In the data rows, the value 128 means zero.
Here is a table of points, one per row:
[204  67 116  68 154 137 155 103  63  98  72 188 191  98  10 160 152 142
  66  87 141 117 131 122 107  91   6 136  93  64  96 195]
[ 24  81  95 129 123 155 163 109 144  90 121 115 122 101 137 151 136 142
  81 114 173 139 166 139 153 155 155 154 134 159 123 222]
[110 137 119 115 134 159 124  74 115  33  82 133 132  46 161 156 121 177
 118  76 130 193  83 140 136 182 180  91 161  99 175 171]
[103 127 142 203 177 133  99  93  80 133  92 176 198  56 151  99 147 114
  97 122 106  94 130 126  76 131 125 111  98 144 129  41]
[134 126 186 177  62  68 140 184 126 148 122   4 118  48 149 105 103  90
 118 141 117 145 129  95  73 147 147 165 125 166 124  54]
[156 101 107 130 154 138 144 156 135 184 188 138 121 210 133  71 166 163
 133 111 125 120 137  97 218 185 118 127 136  97 121  92]
[ 78 150  90 116 189 151 175 175 142  85 161 134 138  93 182 148 149 143
 143 181  83 118 141  79 175 152 127  93 123 107 128 169]
[119 147  91 105 103  92 118 139 168 130 140 163  91 143 168 128 142 153
 183 185 139 112 149  75 115 100 161 157  76 102  87 188]
[145 137  87 106 127 128 124 106 154  90 124 118 139  89 163 202 120  90
  77  96 121 131 127  94 121 125  79 163 137 190 112 154]
[177 143 129 178 171 139 173  82 136 133 124 100 146 246 127  77 167 102
  55  57  98 112  92 149 116 191 145 148  96 109 203 171]
[215 164 255 115 210 162 126 108  63 114  95 160  29  93 129  84 119  55
 122  98 131 202 206  76  62 108 197  55 196 255  35 104]
[ 47 153 105 104  96 187 134  87  97  77 101 152 104  75 140 153 128  84
 127 102  99 137 135  90 161 182 170 159 168 124 114 193]
[ 97 150 162 195  98 130  89 101 155 136 140 122 124  50 167  89 149 146
  80 107 125  95 129 122  98 137 116 126 117 153 123  34]
[166 129 106 144 183 131 168  92  79 188  78 168 221 244 167  58  99  81
  98 164  74 133 103 117 222 147  73 102 109  94 151 112]
[255 150 160  99 112 121 103  78 137  63  96 143 136  65  75 122 168 185
 118 102  60 217 142  97 111  61  63  53 177  50 183 189]
[120 154  95  79  59  77 124 163 104 110 124   0 129  90 137 205 132  97
 115 137 157 107 155 183 140 136  66 115 127 207 102 152]
[106 139 156 176 109 135 116 137 163 139 152 152  92 206  48 151 158 118
 189 165 194 132  89 145  99 113 206 196  58 169  96 125]
[176 155 157 162 102 179 122  90  83 122 110 147  89 192 108 144 125 156
 121 105 167 182 103 112 137  96 191 161 164 128 121  72]
[142 141  86  99  97 177 119  72  84 104 122 142  99 130 173 133 155  98
 112  94 125 125 159 150 110  83 168 125 152  82 117 176]
[130 117  79  95 117 113 105 117 111  95 117  71 100 138 166 123 132 125
 193 121 155 151  65 111  89  84 158 144 212  90 111 173]
[192 160 203  81 160  65 113 141 171 174 119 158  77 238 141  34 128 136
 191 176 145 183 176  56 233 169 133 121 114 168  55 123]
[ 25 102 169  41 166 148 138 172 139 163 161 135 117 214 142 237 108 102
 131 148 102 106 175 128 122 120  84 107 119 170 138 100]
[ 39 114 113 251  73 162  81  96 100 104 119 195 227  14 134 100 151 226
  92  90 158  42 110 135  64 173 151 188  92 139 209  47]
[110 142 168 161  79 164 118  91  87 125 114 153  59  52 155  74 114 105
 120 102 131 149 158 133  99 119 124 118 155 162  91  14]
[  0 153 130 148 108 196 119 143 101 243 152 147  62 227   0 165 162  50
 193 179 234  49  85 178 136 123 157 241  31 212  38 163]
[ 16 125 136  46 179 107 148  69  83 187  94 166 212 210 116 241 149 162
 102  89 105 122 143 100 114 138 113 130 131 176 119 108]
[155  94 136 156 113 179 127 209 140 132 183 165  92 186  89 170 132  96
 129 151 112 127 119  86 159  89 187 173 132 129  85  67]
[123 138  76 127 152 149 126 177 130 111 183 146 121 125 173 136  78 134
 121 144 106 105  89 141 101  88 161 114 123  76 158 177]
[165 136 139 145 155 104 163 117 175 185 109 130 145 242 158  60 129  75
 192 193 126  82 199 142 191 196  91 139  53 104 152 126]
[151 152 101  33 145 141  47  93 150 121  72 105 166  76 135 146  83 169
  73  32 174  91 148 203 138 146 173  68 149  79 115 124]
[ 81 116 123 223   0  83  99 166 137 149 136   1 139  37 164 116 167 158
 109 170  99  60 113 152  92 151 109 128  92 123 181  31]
[ 97 130 167 201 172 143 121  92  64 155 124 190 193  74 130 111 165  91
 103 114 135  96 146 136  73 129 144 136 114 192  98  88]
[  0 128 116  64 131 142 105  83  83 173  93 173 224 199 127 230 167 172
  96 116  98  85 122 106 120 138  89 142  96 168 170 111]
[174 149 138  86  94 119 109 123 129 154 119 137 104 238 165  60 188 152
  60  79 160 182 133 126 244 193  72 149 142 111  54  66]
[120 137  94  98 123  80 108 129 182  80 124 145 105  77 149 176  91  60
 197 168 107 123 122  89 116 118  79 138  65 190 112 146]
[159 111 143 156 117  85 121 126 182 125 125 143 106 171  84 137 123 143
 192 167 150 160  77 135 134  90 191 144  62 116 120  56]
[146 169 109 106 164 178  89 213 135  83 162 160 120 143 178 132 157  93
 124 166 143 133 158 137 100  92 169 116 143 107 124 198]
[122 130 155 119 100 124  67 103 151 122 131 130 119 197  85  41  71 145
  64  41 157 131 110 144 178 196 178 117 155 150 147 134]
[139 133 129 130 171 134 124  95  68 165  89 180 202 225 130  54  88 101
  89 118 107 118 106 137 212 163 114 122 122 128 143 132]
[162 130 133  35 184 184 115 177 122 171 140 128 146  64   0 130  67 123
 137 138 143  76 179 178 143  97  18 104 130 105 122 203]
[  0  43 155  63 119 152 140 184 143 165 196 158  74 227 122 229 141 134
 124 183 154 170 145 115 110 106 105 137 139 218 130 139]
[158 148 125 141 104 116 162 108 110 166 132  87 121 234 141  82 136 151
 188  87 124 100  88 156 188 213 102 150 216 107 177 117]
[134 158  90 111 114  93 112 134 187 117 130 153 120 127 161 129 137  92
 191 186 125 132 170 155 100  92 178 117  80  95 120 186]
[134 146  92 114 111  94 112 138 181 105 123 154 111 132 163 140 144  98
 185 176 122 129 154 157 103  92 165 119  69  84 108 178]
[255 152 202 164 202 108 137 184 184  93 134 145 171  25 243  96 126 205
 143 156  59 182 138 129 104 132 121  28 139 100 197   0]
[140 131 160  59 115  65  82 103 105 100 126  82  81  81   0  96  84 112
 187 102 159 109 174 115 118  80  51 146 248  99 106 207]
[ 86  78 115 143 133 184 128 179 115 189 197 153  89 254 101  66 136  52
 122 154 160  61 182 133 194 179 107 168 126 146  79 162]
[163  97 130  92 153  26 139 132 228  19  67 152 146  30 207 122  77 250
 186 178 121 216 158 136 165 169 173  50  94  95 226 110]
[ 48 146 103 116 179 156 123 178 137  84 172 145 118  79 147 150 131 135
 130 171 148 174  72 131 154 172 149 146 139 130 113 194]
[176 105 140 155 180 201 151 177 149 134 159 131 151 165  61 168 138 138
 141 136 113  56 157 136 125 100 222  82 118 138 167  91]
[158 147 141  79 101 100  98 119 115 108 129  95  84  71   0 127  79 144
 185  84 138 149  92 145  88  89  76 119 235 128 156 236]
[153 115 132 116  58  61 121 163 118 164 115   0 120 225 134  50 146 152
 107 144 117 114 150  85 213 169 116 117 135 122 118 115]
[213 161 104  99 182 115 104 179 159  72 158 154 156 105 212 135 128 154
 132 128 113 167 159 155 114  96 177  83 153  52 164 131]
[126 137  84  93  57  43  97 164 100  94 117   0 110 125 151 129 134  97
  93 123 129 122 150 149  98  89 173 114 129  75 100 170]
[ 97 158 146 112 189  92 194  91 143 116 135 123 129  97 132 174  72 111
  94  80 106 182 148 144 162 163 200 109 185 163  91 224]
[  2 145 172  40 112 118 131 105 150 173 114 118 124 210 124 229  79 114
  80  93 105 131  94 132 120 120  98  90 134 195 158 119]
[ 36  83  95 116 194 119 142  94  70  65  78 176 199  83 141 131 119 136
  97 112 159 140 154 124 153 151 159 132 118 138 141 198]
[191 143 151 152 189  92 165  60 129 158 130  94 140 188  89 153 139 150
  78  48 165 172 102 154 118 112 207 194 151 110 103  67]
[ 50 113 105 139  53  46 123 171 124  37 141   0 115  89 140 142 145 127
 104 150 144 201  68  99 118 155 182 145 133 128 110 216]
[ 47  66  69 116 171 125 183 159 129  99 179 139 111  78 146 152 128 167
 131 124 153 149 142 146 151 169 149 140 131 112 141 169]
[126 111 175 184 131 150 150 105 167 130 120 112 137  46 138 101 104  74
  86  93 105 122 123 102  62 131 150 153 119 159 119  54]
[186 170 131  80 158 139 145  92 138 141 109 103 154  92   1 130 180 149
  67  91 133 111 132 100  92  82  47 146 126 106 142 248]
[119 120 177 182 132 138 134 104 154 135 131 112 129  55 154  86 111 133
  85 100 171 171  76 132  64 121 130 149 122 170 110  50]
[152 155 101 119 107  98 121 146 195 111 125 162 128 129 172 147 158 101
 192 179 135 143 158 161 116  97 174 120  78  94 131 184]
[128  83  90  63 139 152 120 115  97 184  85  63 127 115 157 158  83 183
 210  89 203  79 164 196 159 115 132 124 216 109 152 162]
[168  96  75  77  75 111 145 150 170  97 121 168  90 130 176 162 164 144
 168 140 115 142  82  76 101 125 139 175  44  61  80 139]
[127 159 200 173  60  40 102 178 113 146 132  15 100  61 162  99 140 139
 109 155 129 127 152 118  99 141 136 126 142 176 108  46]
[ 97 131 173 204 121 152 122 118 153 161 133 126 114  72 133 109 161  99
  78 109 132 100 148 131  78 131 148 123 133 189 102  85]
[138 137 181 172 196 130 101  93  83 138  78 180 214  48 153  97 130 125
 101 109 112 107 141 136  87 137 137  86 116 160 123  40]
[159 149 138 135 155 162 127 179 141 177 188 154 125 220 140  62  87 127
 133 159 116 146 114 141 208 185 120 109 143 128 166 122]
[186  93 144  75  96  98 152 136 188 116 117 158 113  87   4 137 120 116
 182 178 136 116 161 132 113  81  29 119  61  92 120 216]
[169 119 122 128 136 159 146 183 126 164 185 159 110 221 141  80 110 162
 120 123 115 144  83 143 210 192 100 121 124 108 142  99]
[162 131  68  80 111 135 185 153 160 175  87 144 117 136 186 177  88 146
 187 174 110  95  77 155 148 109  88  82  26  69 129 143]
[134 128 171 210 118 104 134 112 128 160 145  88 105  63 148 129 160 133
 207 112 118 121 148 146  81 153 149 122 233 163 128  54]
[141 158 152  96 138 114 109 117 152 156 110 149 106 205  92  58 112 159
 165 109 148 100  79 180 170 237 135 138  50 144 164 121]
[155 199 146 141 146 102 137 108 140 166 115 103 142 209 157 102 107 115
  91 162 149 171 104  90 187  55 126 161 142 110 105  39]
[119  68  85 130 138 132 180 151 118 138 232 147  78 120   0 137 156  60
 112 142 128 110 160 108  66  57  44 191 118  86  74 255]
[181 141 106  94 109 145 110  74  89  72 101 144  96 106 188 128  45 164
 108  72 100 140 108 123 100  94 183  81 158  64 176 146]
There is one direction along which these points spread out most. Take the direction at right angles to it along which they spread out most. Then take the direction at right angles to both along which they spread out most. Go by this last direction. Where along it does each point below lie, from 0 to 99? The average is 50, and the first point in the table lies past the average. One standard deviation of the points above along it is 16.
[132 130  39 120  84 162  91 172 169 118 152 131 173  33  38 124 148 237
 127 145  94  68  84 128 129  96   0 114  78  11 234 149] -> 58
[177  80 150 149 163 108 111 105  99 128  88 181 192 177  91 132  66 114
 112 151 137 203 112 105 175  43 207 109 165 131  67  61] -> 58
[125 138  64 117 154 156 128 178 131  88 175 143 122  91 168 196 116  87
 134 150 104 111 111  99 119 121  49 165 114 177 118 142] -> 41
[122  83 114 221  23  68 183 169 106  87 166   7  73 229  52 152 125  51
  87 165  86 110 102 100  58  58 224 129 102 141 128 137] -> 31
[ 97 100  32 150  56 203  92  60 105  69 115 132 103  73 149 217 166 131
 110 101  89  49 114 154 111 127  61  92 110 147 173 144] -> 33
[ 76 120 127 229  67 128 103 124 131 132 133  81 106  50 154 107 160 147
 204 112 105  69 119 138  78 145 112 120 185 136 164  32] -> 29
[186 138 115  81 153 173 166  85  75 130  92 132  87 160 192 138 119 102
 117 121 145 194 109  98 108  62 151 132 168  93  78 188] -> 62
[155 109 179 196 162 156 147 108  87 139 107 194 207  63 166 126 139 169
  99 128 177 192  76 141  77 143 128 177 120 177 112  61] -> 37
[129 153 157 192 134 114 152 136 113 159 109  80  93  95 198  94 162  94
 212 162  72 110 140 101 106 107  73  99 191 149 107  32] -> 46
[102  95  67 136  76 158 121 173 141  97 195 150 120  80  24 120 141 141
 112 164 117  66 127 130 103  71   0 176  89  41 171 197] -> 43
[129 124 154 193 195 134 121  91  84 134  86 183 196  62 139 103 154  99
  93 127 101 106 141 127  66 131 141  91 111 165 122  55] -> 36
[152  99 105 137  77 172 167  65  96 190 121 131  94 214 141  69  76 114
 123 100  84 136 112 136 228 161  97  89 151  86 145  94] -> 69
